which system made each run
X, seq 1 (8 x 22)
[[ 57  13 -12   6  17  62  10 -18  28  11   5  44 -80 -18 -24  31 -65 -43
   -9  -3  -4 -20]
 [ 11 -18 -50 -27 -66 -42  29 -10  30  48  32  16  55  35  10 -37  31   4
   31   4  -3  54]
 [-12 -13  19  46  47 -14 -42 -25  -5 -54 -70  35  51 -25 -21 -27  15  13
  -21   1   7 -65]
 [-37  39  11  -8  -5  18 -70  35 -24   0  61 -32 -55  50  -1  41   0   6
   54  -2  19   8]
 [-17 -41  26 -13  12 -21  72   4 -18  17 -27 -64   0 -66  36  -6  -2  27
  -45 -20   9  58]
 [ 53  28 -12 -10  15  32  26 -20   9  19  -8  39 -20  -9 -41  27 -56 -67
   -2  41 -41 -56]
 [  7 -12 -62  14 -65 -26  -3   1  39   2  26  35  12  57  22 -56   6  18
   25 -39  24  54]
 [-25 -26  44  -4  46 -21 -48 -39  -8 -17 -52  18  64 -49 -14  10  63  17
    0  18   9 -41]]
M, seq 2 (8 x 22)
[[ 17  19 -17 -49 -71 -18  39  30  10   5  51 -10  30  59  51   3  48  -2
    6   0 -35  27]
 [-21  11  25  23  23  -6 -50 -21   0 -97 -58  44 -24 -13  30   8 -14  -3
  -17 -36   3 -53]
 [ 34   0  42 -28  32  56  24  52 -21  42  49 -74 -13 -18 -10  44  10  17
  -18  10  21  -7]
 [-10 -25 -45  59 -21 -21  48  -9  18 -13 -36  11 -20  -6  18 -69 -41  16
  -41 -34   0  60]
 [ 36 -12  18 -53  13  18  11 -60  25  40 -11  53  10 -51 -15  53  30 -42
   11  41 -33 -23]
 [ 33   6 -24  11 -44  12 -23  44  28 -28  46  13  35  77  29 -37  48  40
    2 -37  28  -5]
 [-57  32  45  16  26  -1  -5  -7 -38 -59 -43  -5 -42 -19  31  39  11 -14
  -37  18 -67 -14]
 [ 72 -14   8 -50   5  19  33  35   5  15  25 -43  -5 -21   8   9 -65  -3
   -2 -45  71 -24]]
M, seq 3 (8 x 22)
[[ -9  15 -21 -48 -29 -75  28 -18 -15 -10 -26  -9   2  -4  15  -5 -96 -55
   35 -12   5 -10]
 [ -7 -29  10  15  44  29 -87 -27  13  33  11  21  -8 -24 -52  13  22  27
   46   0  63  -1]
 [-35  16 -19  20 -21 -39  37  37 -36  30  15 -56  62  43 -15 -40  26  10
   -4  49 -42  21]
 [-21  28 -21  -9  -9 -37 -32 -40  -1 -29 -29  45 -46   5  -4  11 -85 -57
   47 -10  -4 -23]
 [-13 -27  33 -31  28   8 -57   9 -12  46  37 -42  28 -19 -21  26  52  41
   45   3  67   9]
 [-36  21 -37  75  -1 -34  24  26 -31  -8 -26 -26  31  38 -34 -71 -32   2
  -20  30 -36   0]
 [-14  16  -5 -58  -9 -18 -15 -46   0  30   8  20 -53 -21  -8  55 -55 -60
   63  15  -9   8]
 [ -7 -39  -2   6   6 -24 -56   9   5  14  12 -16  70   6 -18 -38  42  57
   32 -24  80   3]]
C, seq 4 (8 x 22)
[[ -8  15 -18  55  37   1 -36  32 -31  16   2 -34  13  24 -75 -38 -61   4
   22  18  38 -38]
 [-88   7  -2  17 -10 -36 -17 -42 -15 -19 -30  13 -68 -18  28  14 -15 -12
   16  -2 -37  66]
 [ 44 -41   1 -66   8 -18  13 -22  15  47   1 -12  16 -58 -13  11 -54 -14
   35 -29  78  -4]
 [-28  -2 -27  96  40  27 -57  -2  -2  14  -7  19 -20  16 -73 -40 -13  23
    7  21  14   2]
 [-70  10 -12 -40 -41 -86 -12 -39 -16  -9 -17   5  -2   3  30   6 -21 -30
   55   0 -17  39]
 [ 23 -34  34 -25  47  26 -39   0   0  20  10 -29 -24 -57 -14  29 -24  25
   21 -40  96  -7]
 [-41  10 -37  66  21  -7   1  -7 -23  54  -8 -14  -8   9 -75 -33 -34 -12
   12  62 -32  26]
 [-41  -4  -6 -17 -21 -63 -17 -35  -1 -55 -44  20 -31 -17  47  -4 -60 -19
   24 -52  23  16]]
V, seq 5 (8 x 22)
[[-31  13   6  18  49  22 -60 -18 -22  47  10  -7 -43 -17 -72  34 -31 -17
   48  43  11  -7]
 [-20 -27 -18  30  36  -1 -12  -6 -13  69   4 -38 -23 -34 -63 -20 -58  13
   30   9  55  42]
 [-43 -24 -15   7  26 -40 -24 -65  -5  50 -39  20   1 -51 -55  -4 -34 -22
   45  33   8  22]
 [-26  -9 -27  19  12  -8 -75 -24   5  54  24  16   9  17 -66 -12   0   6
   74  24  38  13]
 [-77 -14  18  17  41 -32 -55  -6 -43  35  -6 -50   2 -24 -44   2  -6  23
   44  22  38  26]
 [-33  15   2  20  50   4 -50 -24 -27  37  -8  -6 -40 -23 -71  23 -59 -30
   44  41   8 -17]
 [-13 -32 -21  30  30  12 -23 -20   5  73  12 -13 -35 -32 -62 -15 -43  13
   37   5  53  53]
 [-43 -28 -13  -3  22 -53 -18 -53 -12  60 -30  -1  28 -47 -56 -11 -26 -16
   48  38  16  23]]
X, seq 6 (8 x 22)
[[ 26 -10  16  33  71  37 -12 -12  -6  11 -37   2 -25 -54 -59   6 -66 -13
  -15   9  30 -48]
 [-31  23 -49 -19 -58 -35   9  -5   0  44  44  -2 -33  47   2  -3 -26 -27
   57  14 -22  67]
 [  8 -48  12  -9  18 -48  15 -37  11 -26 -71  13  52 -68  14 -32 -20   7
  -19 -36  44 -18]
 [ -5  29 -12  17  26  27 -69  -2  -9  40  36  13 -24  28 -74  22 -24 -22
   60  41  12 -30]
 [-66 -17 -14   5 -30 -70  21   2 -22 -10 -18 -47   1  -5  42 -37 -17  26
    3 -33  15  77]
 [ 26 -11  34 -33  56  15 -12 -40   0   9 -39  18 -12 -73 -30  46 -44 -38
    7  10  17 -59]
 [  0  13 -62  21 -38 -10   8  26   2  52  51 -20 -16  56 -33 -40 -46  -3
   42   5  18  49]
 [-40 -36  10  -7   7 -60   2 -68   6 -24 -77  37  25 -62  22 -12   9  -5
   -8  -8  -8  18]]
A, seq 7 (8 x 22)
[[-45  -4 -36  62   9 -38  -7 -28 -10  26 -37  21  52   9 -56 -55  15   0
    5  55 -39  11]
 [-30  23   1 -28  14 -51 -58 -33 -23   1 -21  14  32   4 -38  15 -32 -44
   67  33   4 -56]
 [-67 -16 -14  14  14 -48 -13  -6 -36  59   2 -57   8 -13 -43 -21 -29   9
   45  26  25  51]
 [  0   7 -13   7  21 -42  44 -16 -26  27 -46 -14  49 -23 -53 -26 -59 -45
   -6  55 -33 -38]
 [-20   4 -49  13  -7 -28 -32 -48   9  36  -7  40 -32   3 -49 -13 -71 -42
   62  17   9  18]
 [-55   1 -36  24 -19 -64   0 -21 -15  28 -16   3  65  27 -31 -45  23  -4
   25  51 -40  27]
 [-15   2   7  -5  41 -32 -57 -29 -19  16 -29   9  48 -20 -65   2 -26 -26
   49  38  22 -64]
 [-77  11 -11   6   8 -49  -9  -9 -45  41  -3 -51 -26  -6 -32   0 -53 -18
   45  34  -4  47]]
V, seq 8 (8 x 22)
[[  9 -40  40  -6  23  22  17   4   4  24   2 -20  58 -39   7   9 104  49
  -41  16  -2  11]
 [-19  59 -27  25 -26 -36  24  31 -33 -37 -10 -14  13  64  -6 -29 -51 -39
   -5  27 -56 -36]
 [ 12 -16  20 -11   0  36 -39 -11  32 -42   6  30 -77 -20  52  32   1  23
   -3 -72  48  22]
 [ 44 -13  19 -47   5   9  70  12  -7  61  18 -38  60 -27 -13  22  39  -9
  -22  47 -28  -9]
 [ -7  16 -43  75 -16 -22   0   7   5 -59 -39  34  10  44   0 -74 -40   1
  -28 -21 -14 -16]
 [-14  -1  22 -70 -36   0 -20 -23  18  -7  30  17 -46  -8  67  63  43  -3
   32 -30   1  46]
 [ 54  -2  27  -5  34  23  16  42 -14   8   5 -35  82  -2 -32 -10  26  16
  -32  22  16 -78]
 [-49  27 -27  66 -20  -5  26   9 -12 -40 -21   6 -63  28  26 -28 -27  -2
  -41  -3 -62  48]]
C, seq 9 (8 x 22)
[[-30 -14   3 -12 -18 -32  19 -53  17 -45 -54  41 -48 -43  61   8 -19 -15
  -15 -39 -20  40]
 [ 77 -32 -15 -40   4  28  -9 -18  42  64  33  28  31 -17 -39   5   0  -6
   36  -3  61 -18]
 [-56  19 -21  83   7 -13 -54  26 -22 -24  -3  -9  22  58 -32 -55  23  35
    7  16  -5  -1]
 [-53  15  40 -73 -12 -48  -9 -26 -27 -20 -12 -19 -23 -28  51  65   3 -30
   31  -1 -25  12]
 [ 57 -24  10  -3  36  50  27  34   1  49  28 -49 -26 -36 -29   4 -50  15
  -16 -20  65   1]
 [-35   3 -41  84   5 -16  17 -30   0   0 -50  39   4   7 -38 -55 -13 -11
  -26  40 -60  16]
 [  9   1  -8 -67 -46 -41 -31 -37  29 -37   0  50  -9   5  53  21 -14 -25
   49 -49  26  -5]
 [ 12 -31  17   9  35  43 -41  21   3  57  44 -36  22  -9 -40   4  56  56
   16   7  61  14]]
A, seq 10 (8 x 22)
[[-62  33 -20  -8 -34 -27 -45   0 -17   1  34 -10 -67  44  13  19 -29 -14
   63  -7  -2  52]
 [  4 -40  -3  10   7 -46  41   5  -8  17 -34 -31 103 -25 -10 -58  30  32
  -29   9  16  -1]
 [ 13  23  19 -15  42  37 -29 -31  -3  21  -3  28 -48 -30 -46  61 -37 -52
   24  38 -17 -47]
 [-46  11 -48  32 -47 -48   9  29 -14  -4  21 -33 -15  56  15 -52 -37  14
   19 -19   6  63]
 [ 23 -37  14 -12  24 -23  20 -51  15  10 -59  37  79 -59 -18 -14  32  -8
  -20  23  -9 -35]
 [-14  44  -7  -9   4  30 -55   9 -12  30  54   0 -59  39 -39  46 -23 -28
   61  31  -6  -3]
 [-49 -16 -15  47  -6 -62  18  20 -25 -32 -41 -39  43   5  13 -72 -13  37
  -25 -21  13  29]
 [ 38 -15  20 -65  21  -3  13 -54  14  36 -23  32  20 -62 -20  50  -8 -50
   19  29  -9 -41]]
Y, seq 11 (8 x 22)
[[ 19  40 -30  35 -28  59 -32   8  32 -18  44  60 -58  68   3  10  21  -7
    3   0 -36   6]
 [ -6  -3  48 -58 -15 -20  -1  43 -22 -39  21 -60  18   2  70  25  32  34
   -5 -48  38  -2]
 [  4  -2  19  74  54  48  27  19 -17  -1 -30 -14   5 -22 -36 -19  21  21
  -73  36 -37 -19]
 [ 57  -2 -52 -11 -53   5  63  22  33  13  32   3 -26  31  25 -35 -59 -12
   -8 -42  17  37]
 [ 23 -44  25 -28   4  -9 -13 -37  34 -18 -31  45  69 -40  27   0  81  26
  -15 -20  20 -19]
 [ 14  52 -20  38 -13  43 -27  41   0  -5  47  18  -1  85 -29  -5  34  -5
    3  40 -45 -35]
 [-28  -6  21  -6 -19 -11  -4  34 -10 -59   6 -40 -41   4  75   1  -2  40
  -19 -74  40  39]
 [ 39  -9  39  -1  41  39  64   7  -9  12 -25 -15  24 -50 -10  21  27  -6
  -70  37 -43 -37]]
Y, seq 12 (8 x 22)
[[  33   19  -14  -62  -42  -43   45  -31   14   -7  -16   42   47   10
    23   10   -8  -62   11   23  -53  -38]
 [   1   -8    7   27   31   37 -101    0   17   -9   20   28  -10   13
   -33    4   24   36   37  -24   68  -23]
 [ -62   31   13  -17  -31  -24   33   22  -37    7   23  -47  -16   26
    36   26   38   -4   -4   33  -71   52]
 [  20   -1   22   24   49    2    0   14  -20  -49  -52  -17   -7  -36
   -10  -12  -80   -6  -32  -33   41  -64]
 [  25  -33  -21  -10   -7   36   44  -23   30   93   36    7  -24  -30
   -20   10   22    1   -1   23   -7   74]
 [  -2    3  -26  -15  -32  -79   -8   -8    0  -34  -30   16   91   33
     7  -50  -11  -13   23   -8   10  -43]
 [ -15   14   15   27   21   60  -68  -29   23  -19    8   60  -76    1
    -2   46   38    3    7    2  -19    5]
 [ -11   23   21  -58  -16  -28   23   61  -46   12   43  -92   24   26
    22   21  -11    1   20    2   12   -6]]
G, seq 13 (8 x 22)
[[ 26  21  41 -39   8   4 -18  -4   2 -82 -29  30 -10 -12  49  39  -8 -24
  -16 -35  -2 -75]
 [ 32   6   3  16  -5  68   6  62   8  29  75 -39 -17  42   0   5  49  44
  -19  -1  10  26]
 [  2  -2 -13   5 -15 -49  89   2 -14  -4 -45 -19  57 -12  12 -43 -18 -20
  -48  22 -53  -2]
 [ 49  17  -6   9  -1  40 -18   0  30 -57  -7  51 -66  10  21  10 -60 -21
  -14 -51  19 -38]
 [ 39 -31 -14 -29 -42  18  23  17  37  41  56  -2  36  23  26 -13  78  40
   -1 -17  21  50]
 [  0  18  11  22   8 -37  14  10 -21 -59 -55   5  79  14   1 -34  12  -8
  -38  19 -38 -74]
 [ 16  41  15  -4 -10  59  -1  26   5 -37  35  10 -96  26  43  50 -10 -12
  -21 -24 -31   0]
 [ 45 -40  -4 -21 -11  -2  75  37   5  46  22 -61  49 -16  10 -32   9  34
  -31 -19  39  32]]
G, seq 14 (8 x 22)
[[ 20  -2 -39  32  19  14 -20  15  -2  67  30 -17   4  19 -82 -32 -55  -2
   39  22  47  -4]
 [-65 -17 -26  11 -27 -58  -6 -66  13  -1 -43  48  -7 -18  16 -19  12 -10
   20   6 -32  65]
 [  7  -4  48 -53  35  -2 -73 -13  -9 -15  -1   0   7 -31  -5  50  -3  -3
   46 -20  64 -60]
 [-54   9  -4  51  15  24 -31  19 -21  47  38 -30  -8  28 -43  -1  57  33
   11  52 -26  45]
 [-46   5  16 -34  10 -68  41 -27 -41   2 -52 -36  -1 -50   7  15 -65 -43
    7  21 -26   2]
 [ 15 -14  -8  36  39  49 -55 -11  20  18  10  21 -72 -20 -41   5 -49  10
   22 -27  64   8]
 [-22 -25 -29 -29 -35 -46   1 -39  16  70  18  13  51   3 -16 -12  46  -1
   50  34  -7  57]
 [-54  12  31  16  34 -43 -69 -18 -34 -66 -57   4  19 -14  -6   2 -13  -4
   17  -4  12 -58]]

runs to name
seq 15 (2 x 22)
[[-44  17  46  25  35  34 -46  56 -44 -14  31 -69 -22  17  -2  26  40  47
   -7   5  14   2]
 [ 20  -8  32 -35  11 -23  58  23 -24 -39 -35 -53   0 -45  46   2 -62  -7
  -41 -42  25 -24]]

A
seq 16 (2 x 22)
[[-41  24  40 -18  41  -8 -42 -29 -34  11 -18   1  12 -23 -35  54  23 -32
   28  66 -43 -45]
 [-62  19   6  17  18  -5 -26  30 -46  17  26 -69 -69   6 -14  16 -53   7
   30   0  21  44]]

G
seq 17 (2 x 22)
[[ 33  49 -14 -54 -26 -13 -15   8  -4  -5  28  12   0  46  -7  28 -53 -61
   50  14  -8 -63]
 [-27 -32  11  45   5  31  -2  23   7  -4  16 -30 -37  -9  29 -16  46  72
  -36 -38  29  77]]

C
seq 18 (2 x 22)
[[ 44  21  -2  51  17  88   4  12  27 -19  12  45 -68  14  -5  15   4  -2
  -48   0 -34 -16]
 [ 37 -21   3 -55 -41 -14  44  48   6  11  46 -54  40  15  48 -10  18  30
   -4 -44  46  23]]

Y
seq 19 (2 x 22)
[[ 48  41  16 -47 -10 -11  37  21 -15 -42 -13  -3  21  12  21  21 -45 -53
  -16   2 -30 -86]
 [ 38 -25 -35  42 -15  61 -16   2  56  19  40  43 -42  19   1 -24  25  38
   -7 -36  34  52]]

X
seq 20 (2 x 22)
[[ -75    7   10   45   34  -13  -10   27  -57   34    4  -76   -6   -2
   -40  -10   -4   23    4   42   -9   35]
 [ -13   13   -6    0   29  -10  -31  -30  -12    0  -26   11  -60  -31
   -32   20 -103  -45   39   -6   26  -20]]

V
seq 21 (2 x 22)
[[  0 -18 -29  -6 -29 -40  68  -8   0  56  -1 -13  75   2 -13 -39  35  -5
  -11  48 -43  35]
 [ 13  33 -32  -2 -28  -8 -49 -37  31 -37  -7  88 -16  42  -2   5 -24 -48
   39  -3 -19 -40]]

M
seq 22 (2 x 22)
[[ 30 -16  23  48  60  42  -1  -1  -1   6 -34  15  48 -31 -51 -14  37  19
  -50  35 -10 -58]
 [-31  48   5 -28 -17  -9 -39   3 -18 -38  16   1 -81  28  27  47 -58 -39
   42 -19  -8  -6]]

A
seq 23 (2 x 22)
[[ -8   8 -16  13  19  16  56  -5 -19  74   6 -32 -37 -25 -47  10 -45 -31
   -8  58 -44  37]
 [ 19 -32 -46  14  -5 -33 -13 -40  31   7 -30  42   6 -19 -23 -49 -72  -9
   30 -39  63   7]]

V
seq 24 (2 x 22)
[[ 20   2   5 -33 -16  33  43  40  -6  71  69 -55   6  16  -5  26  46  12
   -2  33 -18  39]
 [ -4  -3  -4  37  20 -43  18   4 -18 -57 -71  -7  31 -17  -1 -53 -66  -4
  -36 -24  14 -45]]

V
seq 25 (2 x 22)
[[ 40  17 -24 -35 -63  27  27   4  42 -11  45  37 -58  39  59  22   3 -16
    1 -38 -18  36]
 [ 35 -48  14   3  11   4  21  10  16  16  -8  -9  94 -22  -2 -36  76  51
  -39  -3  25  -9]]

C
seq 26 (2 x 22)
[[ -5 -16  -7  16  25   5 -48 -78  30  -4 -47  87 -27 -43 -28  12 -14 -27
   22   4  -2 -13]
 [ -2  -6 -46 -18 -41 -29 -40   4  14  41  51  -3  14  48 -17 -26 -16   8
   75 -17  59  34]]

C
seq 27 (2 x 22)
[[-38  22 -25 -18 -60 -38  53  11 -12  24  28 -29 -10  36  35  -2  11 -14
    8  20 -61  72]
 [  9 -11  10 -21  14 -35 -46 -46  12 -49 -56  53  16 -34   6   3 -38 -24
   24 -34  38 -61]]

M
seq 28 (2 x 22)
[[-28  19  11 -27  20 -47 -17 -35 -31  19 -28   2  50 -13 -45  21 -11 -49
   39  65 -34 -53]
 [-47  10 -22  33  15  -2 -65 -14 -11  16  12   2 -70   8 -37   2 -61  -5
   59  -6  35  31]]

Y
seq 29 (2 x 22)
[[  6  30  37  22  45  51 -14  69 -43 -10  29 -71 -27  15 -22  23 -20  15
  -20   8  16 -42]
 [-11   1  -7  -8 -32  17  69  -3   8  17  14  -9 -71 -12  46  22   3  -8
  -34  -3 -54  85]]

X
seq 30 (2 x 22)
[[  6   7 -52  18 -14 -19 -44  -1  10  15  20  13 -16  37 -37 -37 -77 -12
   62 -23  60   0]
 [-72 -40   7  -5  12 -59 -29 -56 -10  27 -38  -2  18 -52  -7  -7  15  14
   38   5  23  55]]

X
seq 31 (2 x 22)
[[ -4  23  20  16  50  17 -10  44 -47   6   8 -71 -31  -7 -41  13 -80  -8
    2   9  32 -38]
 [-42  -7 -26  43  -2  -7  41 -36   3  14 -32  14 -71 -32   4 -12 -40 -15
  -24   8 -44  77]]

C
seq 32 (2 x 22)
[[ -8 -31  30 -17  23 -10  42 -59   7  10 -59  27  16 -78  10  20  35 -16
  -35  30 -47  11]
 [ 54  44 -31   0 -17  13 -15  44   1 -13  37   5  10  71 -29 -16 -53 -27
   24  -1  15 -69]]

X
